(in the rows, 128 means zero)
A state moves one step at a time under one of 6 hidden systems, and each row is a state written as 18 numbers. Each run below is a few steps of one system.
V, path 1, 9 rows:
[[ 89 166 151 164 106 122 105  56 133 106 184 118 124 142 102 110 149 136]
 [194  83  68 125 123 160 136 102 128 107 117 139 117 119 102 154 161 157]
 [105 144 112 117  92 146 109 176 106 155 105 121  71 173 178 155 114 131]
 [ 79 177 127 127  94 106 152 101 136 148 162  85 126 112  63 143 110 117]
 [182  66 123 111 104 150 167 166 135 140 137 155 156  93  91 148 148 129]
 [108 126 166 110 127 121 114 187  67 155  83 118 143 173 156 112 114 132]
 [ 83 175 141 123 175 121 162 111 145  98 127  82 154  94  96 120 102  99]
 [162  92 161 140 117 158 139 138 170  86 143 194 166  98 148 126 147 130]
 [137 147 141 143 134 101  82 110  84 122  81 141 153 189 163 100 120 174]]
E, path 2 (9 x 18):
[[ 98  91 155 151  64 133 106 146 163 125  80 122 106 132 175 159 113 152]
 [120 194 104 120 133 165 120 112 165 143  94  91 139 131 137 190 117  87]
 [173 149 125  98 114 159 169 195 110 117 117 163 166 151 117 151 116 138]
 [130  88 119 102 100 138  93 147  69 195  96 148 113 129 161 129 154 106]
 [147 105  91 101 211 143 142 132 136 134 118 103 117  79 130 129 137  78]
 [175  86 152 136 155  88 142 188 173 130 145 160 131 130 154 114 103 149]
 [135 148 138 145 149  77  68 109 133 194 129  96 121 176 147 124 125 125]
 [157 158 118 133 199 147 136 122 103  86 157  92 140 177  95 116 146 140]
 [157  67 151 161 101 142 103 120 111  95 142 163 127 158 136 105 167 181]]
F, path 3, 9 rows:
[[168 147 116  96 125 151 156 162 100 154 195 172 142 131  95 129 151 100]
 [ 94 156 116 120 117 135 138  87 124 155 181  89 118  97  66 138 146  86]
 [115 121 127 148 144 111 143  67 184  86 128 120 146  60 108 121 118 127]
 [104 134 196 137 144  99 142 145 135  89 125 168 179 112 150  79 100 138]
 [116 205 149 116 170 140 137 170 116 108 127 115 152 178 147 127 101 113]
 [164 192  70 119 147 168 119  97 118 101 165 159 105 159 135 139 146 123]
 [110 150  91 118  91 102 122  58  72 134 144 158 115 111  97  98 138 146]
 [ 93 142 103 119 101  69 165 121 142 130  99 110 114  86 101 130  69 155]
 [159 138 148 143 124  80 148 172 198 129 160 159 132 135 139 134  84 152]]
Z, path 4:
[[ 71 124 172 133 152 169 115 119 101 106 165 107 119 121 135 100 164  81]
 [138 130 131 133 163 153 121  74 123 111  78  83 193 113  91 140 148 117]
 [136  83 137 149  94 179 127 151 147  81  74 111 127 147 148 166 138 165]
 [ 68 181 165 141 113 148 106 142 164 131 118 101 116 152 174 157 107  98]
 [158 183 119 109 110 154 139 119 160 158 125 155 184 109 111 176 130  84]
 [125  87 110 110  58 162 117 126 105 147 104 182 112  91 155 142 153 115]
 [ 85 107 115 117 150 103 109 119 144 172  96  96  86  75 163 130 113  82]
 [191  90 137 138 176 109 123 138 193 153 140 140 159 104 134 136 134 110]
 [160  93 156 137 129 134  74 150  94 161 131 162 133 176 174 110 164 133]]
J, path 5:
[[ 87 171 158 108 142 179 155 166 132  85 110 135 148 117 161 137 111  86]
 [128 164 165 141 125 152 151  98 158  68 145 160 195 110 108 124 129 127]
 [142 107 155 139 106  94 148 132 147  89  81 169 178 109 134 113  95 180]
 [118 169 130 112 143  88 150 174 150 113 115 168 120 125 176 112  63 137]
 [150 200 123 115 165  92 147 120 121 124 184 175 150 135 116  93 106 123]
 [170 109  96 108 154  88 145 104  79 119 121 168 152 104  96  80 127 162]
 [105 109  70 101 148  97 150 127  99 112 106 133  63  84 142 100  97 140]
 [ 87 173  93 127 147  99 145  98 123 117 177  88  72 123  95 115 108 126]
 [136 111 120 134 140 105 147 124  92 124 145  68 131 153  50 115 136 168]]
Z, path 6:
[[126 133 118 147 149 182  95  80 136  94 177 138  95 130 153 122 180 100]
 [141 132  95 148 131 143  81  50 130 150 105  79 130 143 107 158 164 125]
 [153  85 107 146 101 169 127 153 167 136 129  73  90 152 111 191 151 142]
 [ 88 134 177 149 102 162 107 143 155 153 182  95 111 145 132 150 155  88]
 [129 136 147 112 121 162 124 111 115 176 122  98 189 111  81 158 163  77]
 [124  55 136 115 102 189 140 152 109 119  86 117 139  92 125 153 161 112]
 [ 69 104 174 141 148 148 107 131 155 118  87  89 127  99 176 130 126  88]
 [163 142 156 134 157 145 113 130 181 138  82 126 201 126 148 162 125 101]
 [156 123 133 120  95 178 102 159 121 135  92 176 141 156 187 157 145 120]]
S, path 7, 9 rows:
[[158 105 144 133 165 114 131 146 139  79 138 197 133 119 180  81 119 146]
 [114 118 162 140 195 106 123 149 116  76 105 126 133 145 173  78 104 149]
 [147 148 129 151 195 105 141 130 145  63 154 110 122 163 125  98 108 168]
 [129 147 139 161 130 125 111 112 103  72 160 133 113 197 129  95 135 186]
 [ 89 151 114 137 117  87 125  99  81 104 125  98  96 162 106  96 105 183]
 [105 138 109 149  85  81 137  92 135 115 177 131  81 125  94 110 111 175]
 [ 84 102 169 147  51  84 127 123 114 136 153 150 118 123 113 100 121 165]
 [ 95 102 149 112  94  74 176 166 110 142 138 132 128  90  90 103  88 147]
 [115 105 152 115 104 125 185 166 134 102 184 175 125  83 107 101 118 126]]
E, path 8, 9 rows:
[[152 134 131 103 121 151 118 207 104 166 115 155 121 171 177 146 124 113]
 [171 122 104  99 183 149  95 127  98 176 110 139 145 126 152 128 160  79]
 [194  72 102 114 202 106 143 161 120 125 111 136 133 117 130 107 127 144]
 [157  81 125 151 161  85  89 147 153 157 142 116  77 156 169 117 127 148]
 [171 155 117 157 189 116  97  98 168 137 170  89 124 172 116 136 144 126]
 [184 116 138 157 127 122 129 128 120 106 165 124 153 187  83 121 150 187]
 [121  78 127 159  87 142  90  90  99 136 135  89 100 161 101 134 176 161]
 [127  96 117 148 123 175 146  97 165  92 143  75 114 102  81 164 160 125]
 [134  95 161 152  58 138 153 152 188 127 131 118 148 118  98 173 123 152]]
V, path 9:
[[ 83 171 153 129  75 122 133 107  97 132  85  99 177 145  88 143 109 148]
 [170 134 109 109 137 139 181 158 174 116  95 128 172  96  99 171  99 126]
 [135 159 180 118 108 119 119 185 129 158 126 180 175 158 170 128 109 114]
 [127 183 135 115 170  88 123  79 102 143 111 127 195 116 101  97 113 112]
 [162 109 108 109 172 136 134 124 162 118 104 178 143  66 170 125 127  92]
 [ 98 126 163 150 115  84  72 105 125 149 114 162 122 138 195  92 117 134]
 [147 128  93 148 179  72 115  64 157 131 136  94 111 114 105 112 120 145]
 [170  87 105 134 150 144 108 151 164 144 179 150  70 128 170 137 156 109]
 [ 92 126 137 143 107 119  74  95  79 164 158 102  89 168 129 107 161 128]]
F, path 10, 9 rows:
[[103  90 147 136  95 156 109  97 154 146 163 153 115  73 142 132 168  81]
 [ 76 113 174 138 143 109  96  94 138 149  75  96 163  93 150 116 124  96]
 [124 120 136 121 182 147 126 159 152  90  77 140 127 112 200 124 107 108]
 [116 144 146 135 137 146  80 146  97 128 144 157  97 182 199 105 144 121]
 [130 150  70 116 143 133  87  91  76 153  83  94  96 163 139 136 137 135]
 [140  80  61 117  98 117 132 118 114 120 105 151  63 101 140 129 124 164]
 [107  82 150 145  71  70 116 155 126 175 127 116  98 143 127 123 108 168]
 [179  92 126 131 149 105 132 177 164 173  98  80 142 149 114 165 112 141]
 [184  62 133 123 144 161 137 180 134 144 172 145 126 126 120 133 171 109]]
S, path 11 (9 x 18):
[[186 142 114 139 202 110 106 108 180 155 128 101 154 134 129 147 131 106]
 [193 103 128 145 152 149  76 126 112 151 134 139 138 187 149 132 176 135]
 [127 107  97 118 180 129  95 114  74 156  97  63 101 151 126 120 149 119]
 [151 101  86 152 151 139 111  77 161 130 157  76  88 122  95 151 161 129]
 [127  73 148 161  75 152  87 115 128 151 118  89 119 164 117 158 172 149]
 [112 108 113 115 107 120 139 160 111 188 115  51 104 139  83 164 125 122]
 [131 124 115 119  94 165 145 125 142 160 193 116 109 102  77 163 164  89]
 [108 102 150 115  64 176 124 114 100 151  91 129 169  99 104 155 162 103]
 [132 120  86  91 106 147 163 160 145 156  75 114 125  82 118 183 107 101]]
J, path 12:
[[122 149 154 109 109 171 118 153 131 185 153 133 151 125 134 161 155  56]
 [133  98 166 131 120 155 102  91 134 153 112 143 192  89 123 133 173  84]
 [127  67 156 149 119 126 108 122 191 135  93 138 135  77 170 141 129 113]
 [110 134 174 161 117  96  96 135 198 150 159 141 113 132 177 128 110 117]
 [178 138 163 154 156  89  84 128 152 168 160 145 161 178 146 116 135 134]
 [198  87 111 120 151 122  96 146 110 161 132 182 124 146 167 113 153 133]
 [133 133  81 118 123 134  83  89 110 153 136 175  78 115 182 118 149 105]
 [144 146  75 140 113 110  92  51 152 171 143 116  99 117 114 150 144 122]
 [147  82 105 132  88  92 115 129 136 205 135  95 101 127  90 156 135 140]]

Name the system that made each run.
path 13:
[[147 173 127 127 161 154 140 148 133  58  93 157 153 159 169 128 104 152]
 [156 141  95 124  93 138  87 112 101 135  86 183 120 159 183 137 133 155]]

E
path 14 (2 x 18):
[[171 179  79 112 132 148 105  88  80 122  93 157 155 165 130 135 141 145]
 [111 139  70  89  69 129 155 123  78 137 127 170  91  96 114 129 120 135]]

F
path 15:
[[113 135 117  99  79 165 123 139 124 159 132 188 111  92 166 147 140  76]
 [114 111  96 103 140 119 110  93 129 176 104 141 115  54 150 128 135  71]]

Z
path 16 (2 x 18):
[[146  82 133 147 161 189 141 134 150  50 110 106 132 125 134 136 153 142]
 [158  89 134 161  79 130 100 120 189 133  86 137 134 130 157 170 129 161]]

E
path 17 (2 x 18):
[[105 114 121 155 129  66  92 109 146 148  96  88  82 146 158 122  97 162]
 [190  82 111 130 162  86 124 167 133 134  92 138 123 150 153 120 106 173]]

F
path 18 (2 x 18):
[[ 67 108 141 124 170  88 129 115 126 131  92  81 113  78 138  99 100 106]
 [184 103 158 147 169 103 141 142 186 108 113 135 191 124 122 128 113 151]]

Z
path 19, 2 rows:
[[ 88 191 178 126 120 135 118 130 152 163 131 115 175 128 137 148 115  72]
 [159 118 150 133 128 126 120  82 149 146 104 145 215  87  97 135 148 110]]

V
path 20:
[[163  60 115 119 113 129 164 179 108 135 152 114 110 130  73 131 142 158]
 [123  81 159 149  93 142 146 153 147 137 166  72 125 138  66 154 153 139]]

F
path 21 (2 x 18):
[[102 162 123 121 183 102 134 109 131 152 188  87 109 112  97 109 128  82]
 [184  80 130 142 131 133 139  98 122 114 149 136 172 122  67 118 170 153]]

Z
path 22:
[[152 171  96 118  69 117 146 122  93 129 148 165 134 164  86 135 120 176]
 [ 73 144 102 103  76 112 124 110  73 144 137 168  79 103 144 103 118 125]]

S
path 23, 2 rows:
[[133 132 144  88 165 129 154 140 113 140 118 163 187  67 123 105 124  74]
 [ 66 172 148 118 152 149 139 143 142 114 174 122  98 104 153 118 119  69]]

F
path 24:
[[119 120 107 107 124  66 116  86 106 183 134 165 122  72 126  92 122 108]
 [176  58  98 118 163  71 135 144 124 157 117 130 113  98 118 104 118 151]]

Z
path 25, 2 rows:
[[107 108 120 136 128  82 104 122 112 193 149  62  81 149 101 124 132 129]
 [139  85 130 142 103 113 128 104 130 166 191 106 123 112  60 127 167 129]]

S
path 26:
[[144 162 130 136 137 153  70 121 157 175 120 120 126 164 180 165 145  89]
 [187 116 124 136  99 156 102 111 159 174 163 161 149 133 124 165 174 104]]

J
